In the rows, zero is written as 128.
Which row each row swaps with, under one turn or mirror:
The rows were stretched afterwards, more along some directions than others.
Q379: [119 132 111 106 108 137 117  94 131 155 129 103 150 118 144 151 140 134
 112 137 143 131 142 124 148 122 125 157 105]
Q425: [102 121 143 114 128 127 103 114 125 149 142 140 155 131 127 137 107 136
 132 122 100 135 119 139 116 141 123 103 124]
Q743: [133 151 181 125 115 133 128 137 104 132 151 100 153 129 102 133 119 125
 146 122 117 170 126 166 133 131 137 115 149]
Q882: [107 153 113 133 126 142 122 104 140 129 130 117 134 147 122 129 129 136
 141 124 137 142 136 140 128 136 120 127 142]
Q267: [118 109 124 121 115 143 131 146 112 114 146 143 135 158 124 103 101 127
 146 100 115 152 101 127 111 144 125 111 144]
Q62: [ 87 165 157 112 112 143 133 129 109 140 136 125 155 152 145 133  80 146
 115 151 126 116 115 133 129 143 111 121 126]
Q467: [ 94 155 157 147 122 159 126 138 108 119 137 106 184 146 161 153  96 144
 125 160 108 131 128 145 149 132 109 129 132]
Q381: [137 138 108 104 128 101 119 115 140 146 126 134 130 126 155 123 119 127
 112 147 118 116 116 125  95 122 114 140 138]
Q368: [124 147  86 151 107 140 147 129 134 101 106 149 109 132 154  93  97 156
 118 155 152 141 103  90 110 153 102 142 123]
Q97: [ 98 154 154 157 102 130 125 134 121 137 147 123 134 151 128 129 106 150
 111 141 135 148 149 117 133 142 117 141 119]
Q700: [122 129 128 117 113 140 118  97 125 126 133 136 135 141 146 145  97 126
 139 146 115 104 159 134 130 152 130 165 112]
Q295: [114 140 142 135 140 154 132 159 120 129 128 146 150 145 151 123 106 138
  94 126 132 115 113 120 124 121 113 110 123]
Q934: [104 164 156 125 109 119 123 149 113 146 135 126 160 125 147 117 100 156
 120 150 118 125 106 137 123 121 120 128 153]
Q620: [127 136 135 112 139 140 122 131 110 101 151 152 147 148 138 143  83 114
 170 107 107 130 124 137 143 145 143 101 143]
Q581: [126 128 122 142 136 156 140 122 142 113  92 133  94 150 123 116 141 137
 144 107 139 120 102 102 130 139 101 111 101]
Q730: [138 115  87  94  95 119 118 107 146 136 123 141 128 106 134 125 136 140
 119 129  99 133 108 111 100 118 123 130 127]
Q675: [145 126 130 128 140 137  86 129 143  99 118 102 164 125 122 145 132 109
 143 140 130 136 128 172 114 149 144 117  97]
Q206: [123 125 102 105 131 148 105  77 133 150 109 114 125 126 156 150 123 137
 122 132 137 113 124 100 153 120 100 137  98]
Q925: [156 138 123  88 121 121 131 118 134 112 105 100 135 127 147 142 121 125
 131 164  99 143  97 135 108 119 108 133 104]
Q437: [125 146 113 136 126 136 156 149 114 109 106 130 146 118 181 113 106 143
 112 132 140 102 110 109 150 127 113 137 129]
Q525: [129 137 147 138 133 121 133 168 130  72 139 141 143 139 133 111 110 128
 148 123 114 157 110 156 107 145 144 101 150]
Q599: [114 138 138 135 127 147  97 137 134  96 128 138 136 155 110 141 130 134
 134 143 101 156 136 141 103 140 133 105 112]
Q318: [148 128 132 110 125 139 145  94 145 147 115  80 116 126 126 128 156 124
 129 120 124 135 122 128 138 100 105 112 108]
Q495: [ 96 159 148 105 144 149 116 121 130 117 119 116 134 140 110 147 122 123
 158 104 134 128 139 161 142 148 157 112 118]
Q435: [139 141 144 121 130 122 146 155 130  90 102 118 159 120 149 132 128 153
 125 133 109 130 102 133 103 123 103 108 140]
Q704: [120 138 148 123 123 104 135 142 129 117 153 152 131 157 133 109 110 139
 132 116  98 135 107 133 103 129 122 100 161]
Q464: [135 115 141 100 119 117 109 133 117 132 110 132 133  91 162 170 116 127
 128 151 101 104 137 131 120 121 139 151 129]
Q961: [110 134 105 159 131 150 133 126 107 128 133 141 162 162 164 136 104 130
 111 108 147 113 145  89 171 143 123 116 120]
Q21: [139 150 159  93 114 122 138 152 136 104 109 108 117 103 139 131 113 133
 144 151  98 123 100 154 117 122 128 130 115]
Q61: [128 116 101 145 107 148  79  97 132 111 130 126 112 148 109 146 142 114
 149 139 132 161 146 132 112 147 148 152 117]
Q136: [118 138  76 145 107 125 117  85 153 129 139 143 103 150 118 107 138 141
 147 129 122 158 113 107 116 147 104 139 131]
Q944: [112 128 136 129 111 131 136 157 128  94 114 135 119 128 149 133  99 155
 119 140 123 137 105 123 109 145 105 116 124]
Q411: [113 124  97 161 119 148 104 141 120 112 144 152 147 145 141 145 126 124
 118 128 130 118 151 100 131 147 139 138 113]
Q962: [141 137 134 110 129 127 135 116 141 137 133 111 123 127 128 139 134 116
 129 156 117 138 115 147 124 103 108 124 127]
Q761: [120 108 118 159 132 132  84 104 140 135 109 129  76 130 107 148 139 131
 129 143 129 152 141 118 116 131 140 158 103]
Q94: [136 119 107 127  97 122 108 109 119 100 140 148 158 150 140 154 130 127
 157 135  85 150 132 118 129 146 123 146 118]
Q806: [113 155 136 118 135 148 148 125 124 136 129 138 166 141 148 107 102 149
 129 104 138 108  90 128 151 146 107 109 139]
Q543: [117 135 101 132 129 156 142 100 134 124 111 142 161 163 160 132 131 130
 122 112 121 110 119 100 143 143  91 120  99]
Q630: [102 132 135 127 114 152 131 133 136 125 108 106 106 128 144 121 138 155
 127 102 135 124 129 104 149 116 127 135 132]
Q803: [132 139 154 139 153 152 152 157 130  99  96 109 121 122 120 125 139 131
 133 112 142 113 102 140 130 121 114  96 127]
Q264: [103 122 104 139 119 142 139 148 119 132 137 142 139 130 157 108 110 144
 108 110 144 101 113 102 146 130 118 127 133]
Q809: [104 136 116 156 110 150 136 128 103 133 160 165 154 131 138 123 104 154
 130 111 130 135 125 112 160 143 118 125 153]
Q932: [110 133 102 102 126 122 105 113 143 134 113 151  79 126 139 143 117 139
 117 130 125 124 134 118 116 141 138 132 108]
Q775: [117 150 137 122 117 130 140 112 138 144 132  99 150 165 156 102 110 130
 127 113 139  99 124 139 132 142 118 109 138]
Q978: [137 129 136  98 140 114 128  94 132 150 134 131 116 125 135 148 125 133
 131 108 114 108 137 115 144 120 115 118 122]
Q986: [119 151 144 135 116 139 130 150 128 110 120 117 131 137 113 120 126 132
 114 112 157 132 107 122 118 130 128 100 115]
Q127: [131 119 125 149 111 144 143 151 118  92 131 125 163 137 148 115 119 138
 147 132 110 163 103 115 139  98 123 131 160]
Q533: [125 150 157 120 127 138 136 137 120 117 126  67 182 122 154 162 129 121
 136 123 138 110 143 152 169 118 140 122 119]
Q815: [124 124 116 150 110 117 105 144 123 111 124 125 160 125 151 147 132 132
  98 152 124 152 132 127 117 131 128 149 128]
Q57: [105 170 113 133 132 138 155 171 124  69 112 139 140 131 142 136 114 129
 138 110 121 127 109 139 120 165 127  87 119]
Q534: [130 115 153 132 144 111 114 121 125 151 140 110 151 137 127 140 142 103
 129 112 122 136 145 130 130 119 145 119 122]
Q943: [119 126 120 137 109 117 120 138 136 136 133 120 134 145 138 132 105 123
 113 160 136 137 122 128 107 124 128 134 110]
Q309: [140 133 132 132 159 130 123 100 139 122 114 119 127 146 118 130 139 113
 153 102 131 125 121 135 136 132 104  77 117]
Q469: [109 124  99 147 115 169 112 107 128 120 132 134 118 165 125 113 101 141
 144 144 131 152 119 104 125 142 120 147 131]
Q947: [126 119 143 138 144 141 124 158 147 110 106 139  96 132 116 105 119 141
 117 120 139 114 117 129  98 148 124 116  99]
Q430: [137 113 172  95 134 103 102 121 122 161 134 131 133 126 116 140  93 127
 136 146 111 136 108 158 104 104 139 132 142]
Q873: [107 144 103 147  94 144 130 133 128  92 120 157 132 159 151 124 140 148
 122 120 116 129 136  99 130 143 100 132 132]
Q965: [122 144 120 154 116 127 129 128 128  81 106 127 122 142 138 131 131 133
 152 124 145 138 131 121 154 133 130 124 130]
Q92: [145 149 173 135 163 128 138 173 123  89 102 126 140 100 121 111 107 128
 145 119 141 132 100 161 103 130 136  81 146]
Q191: [116 159 111 135 111 139 125 137 139  99 114 123 137 128 138 112 123 151
 147 130 149 118 108 120 129 156 113 127 110]
Q651: [138 131  94 136  89 143 130 112 132 108 105  95 118 115 169 155 127 121
 131 149 128 121 137 116 132 155 123 154 100]
Q229: [137 141 156 117 125 127 115 132 137 100 104 115 130 123 127 162 144 121
 140 137 100 127 139 153 102 135 143 124  96]
Q113: [109 166 143 143 122 130 162 157 109 103 129 119 118 125 152 145 110 136
 134 118 137 129 118 119 146 132 133 101 144]
Q173: [102 138 141 114 124 127 105 106 119 127 130 132 124 137 129 159 117 138
 152 140 102 148 123 138 147 146 117 121 117]

Q206 is swapped with Q599
Q136 is swapped with Q803
Q173 is swapped with Q467
Q495 is swapped with Q543
Q978 is swapped with Q411
Q379 is swapped with Q229
Q704 is swapped with Q264
Q92 is swapped with Q368

Which row each row swaps with, under one turn or mirror:
The rows were stretched afterwards, more along some directions than others.
Q279: [168 119 166 158  98 157  93 122 128 152 150 125 119  85 105 146 190 130]
Q479: [139 151 146 143 125 109 134 109 137 108 150 129  75  65  78 107 164 101]
Q940: [145 134 128 130 101 167 153 131 124 144 140 127 108 134  89 110 129 125]
Q550: [122 123 118 128 176  95 135 137 102 128 105 115 105 115 106 147 126 103]
Q706: [129 123 110 119 155 100 137 169 129 127  91 109  65 122 112 125 127 114]
Q553: [144 122 149 135 102 165 116 126 132 135 154 115 122 125  72 110 151 129]
Q854: [114 131 100 130 126 110 116 150 127 111 130 110 121 137  87 106 125 103]
Q19: [110 138  93 124 165  77 131 127 110  93 119 114 112 122 102 121 123  94]
Q751: [118  96 146 106 118 146 127 161 109 143 109 127 140 126  97 120 141 115]
Q221: [103 129 131 164 157 105  93 104 104 124 140 107 112 118  86 150 124 126]
Q935: [156 153 150 150 140 115 120 129 137  99 147 129  75  73  86 110 158  93]
Q727: [123 109 107 131 127 122 117 122 112 137 128 123 161 128 116 146 145 134]
Q710: [103 143 135 147 133 123  84  98 112 119 126 106 120 131  89 121 106 113]
Q907: [154 113 139 148  96 156  98 144 116 126 134 124 102 118 105 115 157 152]
Q465: [145 129 156 133 153 113 120 124 123 140 120 126  89  73 112 148 169 104]
Q684: [160 137 171 154 109 156 128 106 129 169 150 122 104  92  81 139 165 114]
Q779: [ 98 125 103 119 166  71 146 113 115 118 111 100  97 110 111 134 136 106]
Q941: [123 141 142 116 136 147 129  77 126 142 126 100 110 110 110 116 155  99]
Q406: [160 174 118 139 125 115 116 147 139 122 119 143  96 106  65 115 147 105]
Q750: [168 177 143 150 125 126 112 118 140 118 142 132  78  86  80 107 140 114]
Q896: [118 105  98 163 134 105 110 101 111 129 139  97 130 117 109 141 143 145]
Q878: [109 109  91 119 170  79 135 135 116  94 108 108  94 126 126 124 147 108]
Q759: [101  84 135 123 118 145 102 146  90 134 109 111 139 143 130 126 133 121]
Q785: [139 108 174 137  89 145 103 161 116 140 136 138 111  78 108 113 169 121]
Q129: [121 121 110 148 125 115 130 110 125 115 133 125 133 114  90 122 149 137]
Q547: [131 133 171 135 106 148 124 101 119 161 148 116 128  75  92 130 169 106]
Q25: [130 100  96 128 117 126 141 141 114 123 126 107 131 128  92 121 147 135]
Q105: [110 123 176 132 130 161 102 132 105 118 120 116  97 100  80 104 136  95]
Q812: [ 96 122 105 121 155 124 106 106 102 112 113  88 104 154 106 111 116 133]
Q421: [137 116 164 108 125 133 127 170 123 151 111 116 110 116 106 123 147 100]
Q694: [126 113 145 130 119 145 123 152 106 120 140 130 105  97 104 115 166  92]
Q414: [155 134 122 151 132 154 138 114 127 121 149 110 107 131  58 118 125 105]
Q616: [145 132 143 133 159 114 121 160 108 137 108 154  83  90 126 146 167 119]
Q979: [117 107 150 119 123 125 119 159 121 176 120 113 120 145  93 137 123 112]
Q810: [114 133 113 133 142 105 130 106 119 163 126 111 136 144 109 146 114 135]
Q883: [142 159 100 144 144  98 123 106 127 110 129 123 102 104  92 133 135 127]
Q2: [130 115 175 131 114 132 108 111 114 160 133 123 112  88 119 139 192 125]
Q856: [148 120 104 149 107 133 120 155 114  87 143 142 114 121  85  98 135 132]
Q365: [135 148 138 109 115 129 140 158 118 116 130 153  84  91  69 102 146  94]
Q4: [113 141 151 120 146 120 106 128 110 160 119 108 116 143 123 136 100 110]
Q487: [122 122 147 123 166 146 134  80 115 146 131  92  99 122 105 142 148 117]
Q38: [138 162 157 134 117 117 123 137 135  95 148 145  86  73  68  98 159  85]

Q710 is swapped with Q487
Q979 is swapped with Q940
Q406 is swapped with Q616

